runs of hidden systems:
run 1, defel (8 x 22):
-17 -5 28 -21 4 -22 -9 1 -12 -8 5 -9 -3 -1 40 23 -20 7 15 -3 -2 -11

5 4 19 -26 -28 4 4 22 -2 3 -15 10 -13 18 7 15 -10 -11 -4 -23 -25 -6

4 6 7 0 -12 -16 37 -2 -1 -2 -3 -6 -2 6 -34 18 14 -9 26 -23 -19 3

-16 23 -13 -10 -12 1 8 -17 5 -37 -15 -20 2 6 -27 -7 -12 0 25 8 6 -3

-3 -9 -14 -9 -28 5 5 -26 -21 5 -17 6 -21 1 -15 5 -17 -2 -4 12 36 -10

28 -12 -10 13 -5 -15 8 -14 11 -1 17 28 -3 25 -15 1 -13 -10 -13 30 4 -11

-6 22 -25 18 -3 18 -1 -16 7 10 24 13 14 -8 -14 3 10 -6 -23 15 -20 -2

-21 -8 5 13 21 -5 -18 -18 -15 3 24 -20 -2 -29 5 19 -1 2 -7 29 -5 -3
run 2, Lim (8 x 22):
7 -12 -7 -3 -1 16 -6 19 -9 1 -20 21 -15 28 -12 -11 -1 17 -29 -3 12 -24

-5 -4 -1 16 15 5 18 14 -12 10 0 4 -3 2 -37 11 32 15 -12 -15 -17 -16

-29 3 -7 14 33 0 -11 -8 -11 -20 9 -19 7 -10 -11 1 9 26 -1 20 4 -19

-15 -11 -11 4 9 16 -18 -8 -22 22 -2 8 -2 -15 23 -3 2 21 -25 6 31 -10

18 -28 13 12 20 -12 -2 19 -7 19 11 24 -6 16 12 5 9 14 -24 -1 1 -17

-10 10 11 8 29 9 -11 32 5 -4 9 -4 12 1 4 0 20 14 -15 -12 -37 -9

-24 -12 15 0 27 2 -18 10 -21 -1 -8 -35 -5 -28 12 2 11 15 8 -6 6 5

6 -20 3 -6 14 8 -22 17 -7 -6 -24 -1 -10 10 15 -26 -9 20 -10 2 34 -6
run 3, Lim (8 x 22):
19 -7 27 -17 -8 -23 10 18 12 1 -1 9 0 19 29 5 -11 -8 18 -22 -8 7

-6 22 13 -23 -14 1 5 20 12 -22 -16 -11 4 12 3 0 -6 -7 21 -25 -27 6

-14 5 4 -21 -22 -2 11 -7 -11 -15 -29 -27 -13 -6 -15 5 -9 -5 31 -15 10 8

4 2 -17 -14 -28 1 12 -14 -4 -19 -24 7 -12 24 -23 -9 -19 0 9 4 28 -12

4 13 -22 2 -28 5 32 -17 -4 8 -2 22 -2 15 -35 10 7 -2 -4 -8 1 -13

-13 12 -10 10 -2 -15 19 -29 -4 -9 24 4 7 3 -23 24 -1 1 4 20 -12 -19

-24 14 -11 -2 -12 8 -13 -31 -11 6 21 6 3 -14 16 21 -15 -3 -17 25 -2 -13

7 -19 12 -1 -12 -5 -13 -8 -14 25 18 15 -17 -7 17 27 -16 -17 -25 21 -7 -6
run 4, Bas (8 x 22):
15 4 -7 -4 -24 15 -12 -1 8 7 6 27 -8 19 0 4 -18 -18 -32 18 -17 -9

8 10 -2 17 -1 5 9 4 12 18 23 6 8 -9 -17 13 19 -20 -11 -2 -43 12

-12 14 5 1 12 9 -24 7 12 -22 4 -31 4 -17 -6 -5 -3 -13 5 17 -31 17

-4 -5 6 -15 -18 24 -27 8 -10 18 -16 -15 -15 -24 21 -1 -10 -18 -10 -4 -2
 22

34 -37 11 13 7 -6 -7 15 2 18 -3 1 -18 -3 -8 -9 3 -18 -10 9 5 19

14 0 -15 22 24 12 -3 13 20 2 -3 -3 17 -5 -6 -37 23 7 0 -7 9 22

-16 -5 -3 9 18 -6 -6 -19 -9 4 5 -25 9 -33 18 -6 5 8 21 4 29 18

10 -16 4 -10 0 -12 -16 -9 2 -6 -3 8 -1 9 39 -14 -27 5 4 13 39 0
run 5, zaner (8 x 22):
22 -3 -24 24 -3 12 7 -13 13 23 5 7 8 -13 -15 -22 16 -12 -6 4 16 27

7 16 -21 19 7 -2 0 -23 27 -3 26 9 27 -5 8 -19 -1 -6 3 19 4 15

-5 5 -3 4 0 -18 10 -32 2 13 26 8 19 -15 36 10 -6 0 16 2 17 8

20 -7 15 -7 -11 -30 16 -7 11 9 14 22 8 15 32 10 -14 -7 15 -9 3 5

6 14 15 -16 -14 -3 11 17 11 11 2 13 14 9 30 6 4 -5 8 -37 -23 8

0 13 12 -10 -9 -8 24 10 8 -8 -11 -16 6 0 -10 2 11 -8 33 -34 -18 17

-1 18 -9 -21 -27 10 7 -1 8 -19 -31 -14 -1 4 -10 -18 -9 -8 26 -18 12 15

7 7 -26 -2 -27 20 20 -11 -2 13 -24 8 -3 0 -25 -16 9 -2 2 -18 27 10
run 6, ref (8 x 22):
3 -3 1 -18 -18 6 -21 0 0 -21 -13 2 -20 19 -6 1 -34 -12 -12 27 -2 -14

15 -10 -1 -1 -22 18 2 11 -11 37 -5 25 -16 2 -5 12 7 -11 -32 -15 -10 -1

1 -1 -6 27 16 -5 11 -7 0 4 25 0 3 -8 -37 15 20 -5 -10 18 -27 -4

-31 22 -11 -4 2 27 -29 -9 -5 -11 0 -23 3 -23 3 -2 -5 -1 -10 17 -11 3

19 -27 6 1 -2 4 -27 -2 -3 17 -3 -4 -16 -15 17 -10 -17 -19 -13 23 18 19

25 3 -5 16 8 3 -2 13 26 13 21 29 19 13 13 -13 7 -5 -20 3 -18 5

-15 10 3 14 18 0 6 -2 0 15 15 -17 19 -30 8 5 27 3 13 -19 -15 19

-3 2 7 -2 16 -13 -17 -5 15 -34 0 -29 6 -6 9 -16 -17 -6 26 21 6 15
run 7, Bupar (8 x 22):
-27 0 6 -5 -5 14 -1 -2 -32 28 -5 -12 -7 -31 10 22 16 8 -6 -23 -1 0

24 -25 20 7 20 -18 -18 13 13 -16 4 -15 -9 2 1 -12 -13 -14 5 27 -4 15

0 14 -18 3 -3 32 4 18 2 17 -15 12 7 1 -10 -18 25 10 -17 -31 -2 3

-9 -9 -4 16 18 -18 3 -27 -7 -10 12 -26 2 -25 -13 4 2 1 22 25 17 9

18 2 -11 -10 -11 12 -11 7 15 -4 -13 23 4 25 22 -30 -18 4 -12 -1 24 0

-7 -12 1 12 2 -12 25 -17 -23 31 13 8 -1 -15 -4 27 21 11 1 -15 8 -8

19 5 7 0 8 -23 0 3 32 -28 15 4 15 23 10 -13 -18 -9 19 15 -11 6

-24 21 -4 -17 -17 20 9 5 -14 14 -14 5 6 -4 14 8 11 15 -2 -39 -1 -9
run 8, zaner (8 x 22):
18 3 -7 9 4 11 -17 12 19 -12 9 15 0 20 -16 -10 -8 -10 -28 27 -25 -7

-32 8 -1 10 15 13 -13 -10 -18 14 15 -18 6 -35 7 17 16 7 -11 5 -14 1

13 -28 16 5 11 -30 -5 -12 -2 -15 8 -15 -15 0 -6 6 -19 -10 15 33 10 2

3 -9 7 -11 -6 18 -30 16 -3 19 -5 12 -6 -2 43 -6 -13 -1 -27 -2 5 2

16 -19 13 23 26 -12 12 20 1 19 10 -3 1 -8 -14 4 31 1 -1 -15 -18 9

-8 13 6 -4 21 -1 -23 11 21 -38 0 -22 14 4 15 -21 -13 3 14 14 -9 9

-13 -16 2 -3 6 -1 0 -7 -24 15 -17 -14 -6 -21 19 -2 8 18 11 -18 39 6

34 -18 -2 8 9 -13 9 14 17 -11 -7 21 -1 34 -10 -23 -3 5 -2 4 16 -5
run 9, ref (8 x 22):
0 20 -25 11 6 1 24 -5 15 -19 -2 9 21 20 -25 -19 15 19 9 -10 8 -10

-26 4 -13 -6 -7 3 11 -27 -24 1 -14 -11 0 -16 0 2 1 18 17 -10 39 -4

6 -12 -2 -7 -5 -21 2 -21 -4 -15 2 16 -7 22 10 2 -29 7 2 25 31 -21

-7 5 5 -14 -17 1 9 1 -12 20 7 32 1 15 25 23 -3 11 -17 -22 -5 -25

-9 -13 24 3 8 -25 15 -1 -20 3 16 -7 -10 -3 -13 40 6 2 6 2 -24 -17

-20 15 9 -19 -2 11 -19 15 -4 -27 -9 -14 -10 9 -9 12 -15 -2 -8 8 -32 -16

10 -23 11 -8 -13 18 -13 20 -17 18 -26 -9 -33 -8 -17 3 0 -15 -18 -3 -3 7

21 -5 -15 23 10 11 1 12 13 -1 5 13 -3 14 -40 -12 13 -6 -25 17 -15 -4
run 10, Bupar (8 x 22):
12 -7 -24 14 -8 -5 3 -35 4 -1 10 11 -1 1 -12 -9 -15 -8 -3 36 30 2

11 7 -17 1 -24 4 8 -21 5 24 16 38 11 9 21 3 -8 -4 -16 0 13 -4

1 5 12 2 -5 -23 13 -18 3 19 34 13 13 -9 27 28 -3 -12 8 -2 -17 4

1 15 22 -17 -5 -6 -7 17 18 -3 7 -1 14 3 39 3 -8 -11 12 -19 -27 14

-16 -1 24 -14 3 4 -3 23 -14 7 -14 -26 -6 -19 13 11 13 0 14 -31 -17 11

11 -18 16 -1 17 -1 -10 26 2 -18 -24 -31 -16 -3 -17 -18 3 -4 14 -2 -1 16

4 -3 -19 6 1 23 4 12 -5 -2 -31 -9 -9 2 -39 -26 18 8 -3 -12 18 5

4 -9 -24 17 1 -4 11 -29 -4 -7 -5 -5 -5 -3 -34 -12 -1 1 7 24 35 1
run 11, defel (8 x 22):
5 5 -3 16 35 -14 5 9 24 -28 4 -12 20 8 -7 -28 12 14 21 3 3 7

-21 11 -16 -8 -3 29 -14 -1 -12 6 -21 -3 5 -11 19 -19 2 21 -8 -16 30 0

16 -31 17 2 17 -28 4 4 -10 9 5 14 -5 14 26 4 -4 16 3 -4 27 -12

7 21 -4 -5 -1 11 0 22 22 -5 3 26 19 27 13 -12 3 9 -15 -18 -22 -9

-25 7 3 4 9 -7 21 -7 -19 14 7 -6 11 -15 2 21 25 21 11 -28 -3 -9

-17 2 16 -20 13 -13 -14 9 -3 -38 -8 -13 -3 18 13 2 -22 17 11 9 -1 -23

1 -5 1 -17 -26 17 8 14 -21 18 -25 15 -20 13 -13 12 2 3 -19 -25 -1 -16

14 -8 4 14 15 -28 31 2 8 -15 8 5 2 20 -36 6 12 6 17 1 -8 -11
run 12, Bas (8 x 22):
10 -23 -8 -1 -13 -17 17 -25 -16 4 -11 3 -15 3 -13 1 -11 2 14 11 44 -4

16 8 -27 8 -8 0 17 -17 15 -8 2 28 12 27 -11 -20 -4 10 -3 7 27 -10

-14 23 -18 10 -9 -11 26 -35 3 2 24 10 22 -4 -5 15 5 3 14 0 1 -5

-12 22 0 -15 -15 -11 -3 -21 11 -28 13 0 8 12 10 12 -30 -9 11 22 -11 -11

3 18 3 -21 -41 8 8 -1 5 12 -1 18 -2 9 10 17 -13 -22 -5 -17 -24 1

18 1 11 1 -13 -10 15 9 11 -6 1 -5 -9 8 -35 13 1 -27 8 0 -38 9

-5 21 -13 -5 -11 30 -6 12 10 -15 -22 -21 -2 -7 -32 -17 7 -12 2 -6 -19 15

-4 -11 -6 1 -15 17 -9 -15 -19 13 -15 -23 -22 -30 -23 6 0 -18 -4 13 9 16

runs to name:
run 13 (2 x 22):
16 9 -10 22 7 -1 16 5 19 12 25 26 17 13 -14 1 19 -2 -17 0 -26 -4

-26 34 -10 1 3 1 -2 -21 10 -13 21 -11 27 -16 16 5 0 3 15 3 -13 4
 : Bupar
run 14 (2 x 22):
-5 -3 4 9 -2 11 6 7 -13 12 -2 -17 -16 -19 -41 19 20 -14 -7 -2 -32 5

4 12 -14 4 -4 17 -20 -3 18 -23 -6 -19 -3 -5 -23 -20 -11 -21 -2 30 -10 18
 : Bupar
run 15 (2 x 22):
13 -11 8 5 9 3 4 22 -1 32 -2 14 8 -3 29 -8 20 10 -7 -36 5 11

4 -5 11 16 31 -25 14 3 11 -8 11 -19 16 -10 0 -8 19 7 32 -10 -1 17
 : Bupar
run 16 (2 x 22):
-28 11 15 -17 -3 -6 15 7 -20 -1 -5 -6 1 1 8 28 7 18 12 -32 -13 -21

-1 -10 26 -15 11 -17 -8 18 -1 -34 -11 -18 -14 17 -8 7 -17 0 14 9 -14 -11
 : Bupar
run 17 (2 x 22):
3 14 7 -9 -3 -12 8 4 15 5 18 26 24 15 43 4 -4 8 4 -21 -8 -5

-23 20 12 -15 -8 -8 13 -1 -5 6 12 5 15 -2 28 26 4 9 12 -29 -20 -9
 : defel
run 18 (2 x 22):
-18 16 -1 -8 -20 -15 14 -35 -3 -8 11 -13 5 -15 1 22 -13 -13 27 7 -1 6

3 10 4 -24 -36 -5 -4 -16 5 -9 -3 3 -7 7 15 12 -35 -25 8 11 -4 4
 : ref
run 19 (2 x 22):
2 23 -30 4 -6 26 -1 1 16 -2 -2 25 18 18 -2 -26 3 11 -20 -3 7 -8

-8 -14 -6 15 7 -8 12 -24 -22 29 7 -5 1 -29 3 10 17 8 7 -5 27 7
 : ref
run 20 (2 x 22):
-6 -16 27 3 18 -8 6 24 -19 16 2 -12 -8 -12 -3 22 24 7 0 -24 -24 -3

-5 5 14 -9 17 3 -7 31 9 -33 -21 -26 -1 11 -15 -14 4 7 15 -11 -19 1
 : defel
run 21 (2 x 22):
13 19 0 -23 -36 -2 12 -3 19 -12 -13 5 2 16 5 -4 -21 -23 21 -13 -6 14

2 11 -11 -6 -34 -11 33 -31 -1 11 2 6 3 -5 -9 13 -4 -14 25 -12 10 11
 : defel
run 22 (2 x 22):
-2 -24 18 0 14 -11 -18 -4 -14 19 7 -11 -5 -24 42 5 -6 2 3 3 20 12

21 -4 19 -11 -2 0 -16 28 21 3 0 9 4 13 34 -10 -9 -12 -5 -10 -19 13
 : defel
run 23 (2 x 22):
-2 21 -2 6 5 3 -10 -7 23 2 24 -7 25 -19 29 -7 0 -13 8 2 -19 26

9 1 12 -4 0 -10 -7 -1 17 1 6 -19 10 -20 30 -10 -6 -20 25 -4 -2 37
 : ref
run 24 (2 x 22):
18 2 5 -2 -10 -8 17 13 14 -20 -4 6 -8 29 -38 6 -3 -12 4 2 -29 -8

-26 29 -18 0 -14 19 5 -16 -2 -13 -5 -22 4 -17 -33 4 7 -7 9 2 -16 6
 : Lim
run 25 (2 x 22):
0 -27 13 -8 10 5 -12 21 -24 14 -16 7 -19 6 16 1 1 20 -19 -10 22 -18

4 -9 8 3 19 6 0 35 -5 -3 -10 7 -6 22 -16 -4 17 21 -19 -16 -14 -22
 : Lim
run 26 (2 x 22):
15 -10 -5 17 24 4 -5 11 14 -6 -12 -21 4 -11 -12 -34 16 0 13 -1 15 28

-6 -9 -11 4 8 4 -7 -13 -7 6 -12 -18 4 -24 14 -23 3 9 15 -2 44 21
 : Bas
run 27 (2 x 22):
18 -24 24 2 -7 -15 9 8 -10 18 2 -8 -22 -10 -13 23 6 -25 3 -2 -21 13

8 7 8 -9 -6 19 -29 23 17 -9 -9 -13 -4 -5 7 -14 -11 -24 -8 6 -28 23
 : zaner
run 28 (2 x 22):
-10 -4 8 21 40 -19 11 2 -2 -3 18 -15 16 -13 -2 4 25 19 17 -6 -4 0

-22 11 6 -15 18 2 -22 7 2 -35 -12 -24 7 1 21 -15 -14 18 16 3 9 -5
 : ref
run 29 (2 x 22):
9 -2 -14 13 0 9 20 3 -3 31 1 27 11 4 5 -8 24 16 -12 -29 17 -3

-2 -2 11 13 32 -29 15 5 5 -12 23 6 18 12 6 9 12 22 12 -4 -10 -17
 : Lim
run 30 (2 x 22):
-21 11 -1 -1 8 20 -4 18 -13 4 -2 11 1 10 -6 10 15 23 -28 -13 -21 -29

-14 -26 12 9 23 -2 -12 6 -29 3 -5 -24 -23 -18 -20 15 9 10 -7 12 3 -11
 : ref
run 31 (2 x 22):
10 17 -10 10 14 1 13 19 26 -15 4 19 24 27 -8 -20 16 14 -1 -14 -13 -8

-23 2 -2 1 8 3 11 -6 -18 7 -15 -25 2 -26 -6 0 21 17 22 -26 19 7
 : ref
run 32 (2 x 22):
-9 5 -21 21 18 26 -21 -1 -1 10 14 10 9 -9 -3 -9 12 11 -37 19 -4 -9

-11 -16 -1 18 28 5 -24 -8 -11 17 18 -11 1 -31 19 0 8 7 -16 21 11 6
 : ref
run 33 (2 x 22):
25 -7 -5 6 -5 -21 10 -13 16 -18 14 21 -2 30 -16 1 -20 -10 -1 29 -1 -12

-24 21 -3 -10 -11 20 -13 -4 -10 20 12 12 8 -12 33 19 0 4 -22 -10 -18 -8
 : zaner
run 34 (2 x 22):
3 5 -8 -8 -20 -7 -6 -28 6 2 19 24 6 8 27 10 -29 -9 -9 25 10 -8

5 -5 11 1 -12 -10 14 -6 -10 36 23 23 1 -7 18 33 5 -9 -11 -14 -17 -2
 : zaner
run 35 (2 x 22):
1 5 -6 9 3 -29 29 -29 9 -6 16 -3 18 -4 1 2 4 2 36 -3 17 10

-5 21 -8 -20 -17 -10 4 -17 15 -30 -5 1 12 17 17 -10 -28 2 25 3 18 -2
 : Bas
